Each row has a name. Each question is about the rows just above it. Places in a row count from 0.

[-3.66  6.86 -3.66  1.83 -3.65 -3.66 -0.94  3.53  0.55  3.53  3.53 -1.81
  3.53] = migu
[ 3.78 -0.87 -0.49  1.51 -0.37 -1.93 -0.99  3.20 -1.64 -4.33 -0.86  3.39
  1.19] = Tib
[ 3.16  0.92 -4.33  0.36 -3.48 -1.13 -2.51  1.51 -0.94 -1.27  4.53 -3.22
  4.84] = zovif
[-1.51 -3.60 -0.17 -1.16 -1.33  1.35 -3.14  1.68 -1.38 -2.81  0.72 -3.94
 -3.91] = boto
[ 2.35  1.30 -3.04  2.45 -3.05 -3.65 -4.57  1.06 -2.36  5.50 -0.87 -4.57
  5.05] = Suzet
[-2.89 -8.49 -1.36 -3.93  2.20  1.56  1.00  1.63 -1.71 -5.01  0.80  8.35
  5.47] = Posir
[ 1.01  5.76  0.70  0.96 -2.67  0.03 -2.62 -5.38  0.65  0.18 -3.10 -1.07
  3.73] = sev
[ 1.73 -1.85 -1.26  0.26 -0.79 -1.02  0.14  2.09 -1.23 -1.32 -1.04  2.60
  1.54] = bes
One entry of Posir was changed: [-2.89 -8.49 -1.36 -3.93  2.20  1.56  1.00  1.63 -1.72 -5.01  0.80  8.35
  5.47]. Where, and from what?
8, [-1.71]
key -> tag
[0.37] -> k602
[1.50] -> k618
[0.36] -> k561
[1.51] -> k2
The tag of zovif, keyed by place 3:
k561
Times [-3.66] occurs in migu:
3
Times [-0.87] occurs in Suzet:
1
Count of [1.54] in bes:
1

[ 4.01  0.54 -1.87  5.39  5.40  5.67 -2.62  6.99  0.15  2.00] = lon
[-1.72 -7.20 -3.22 -2.63 -3.22 -6.15 -0.19 -0.29 -6.15 -3.37] = lifu
[-1.71 -6.16 -1.71 -1.71 -6.16 -6.16 -6.16 -4.45 -1.71  2.04] = Dimik
[-2.63 -7.20 -3.22 -2.63  6.99  4.12 -7.20 -5.34 -7.05  1.89] = fesel
[-4.87  3.42  2.99  4.84  2.25  1.21 -2.40 -6.73 -4.65  3.18] = Lasus
Times [-6.15] occurs in lifu:
2
Times [5.40] occurs in lon:
1
How many times does fesel hold [-2.63]?
2
Changed lon: [ 4.01  0.54 -1.87  5.38  5.40  5.67 -2.62  6.99  0.15  2.00]. Place and old value:
3, [5.39]
Times [-1.71] occurs in Dimik:
4

[ 1.44 -1.47 -1.04 -0.61 -1.47  2.33 -1.69  1.09 -5.41 -4.18] = fupag
[-6.16  5.56 -5.99  5.78 -6.24  8.13 -8.48  5.96 -4.86  1.66] = vinom
[ 1.92 -2.19  5.93 -2.49 -4.17 -5.43  5.93 -4.17 -4.17 -4.17] = dunuz
[-3.72  0.72 -0.42  0.26 -0.29 -1.94  1.59  1.46 -0.33 -2.05] = vol
How many times does dunuz hold [-4.17]?
4
Table of tags by key:
[-0.61] -> k892
[-2.49] -> k26
[-6.24] -> k285
[0.26] -> k876
[5.78] -> k481
Join vinom by its entry at place 3:
k481
How many times does vinom hold [5.78]?
1
Whose row is [ 1.44 -1.47 -1.04 -0.61 -1.47  2.33 -1.69  1.09 -5.41 -4.18]?
fupag
One entry of vol was changed: [-3.72  0.72 -0.42  0.26 -0.29 -1.94  1.59  1.46 -0.33 -2.06]. Where, and from what?
9, [-2.05]
Among the named rows, does one hold [ 8.13 -8.48  5.96 -4.86  1.66] next to each other, in this order?
yes

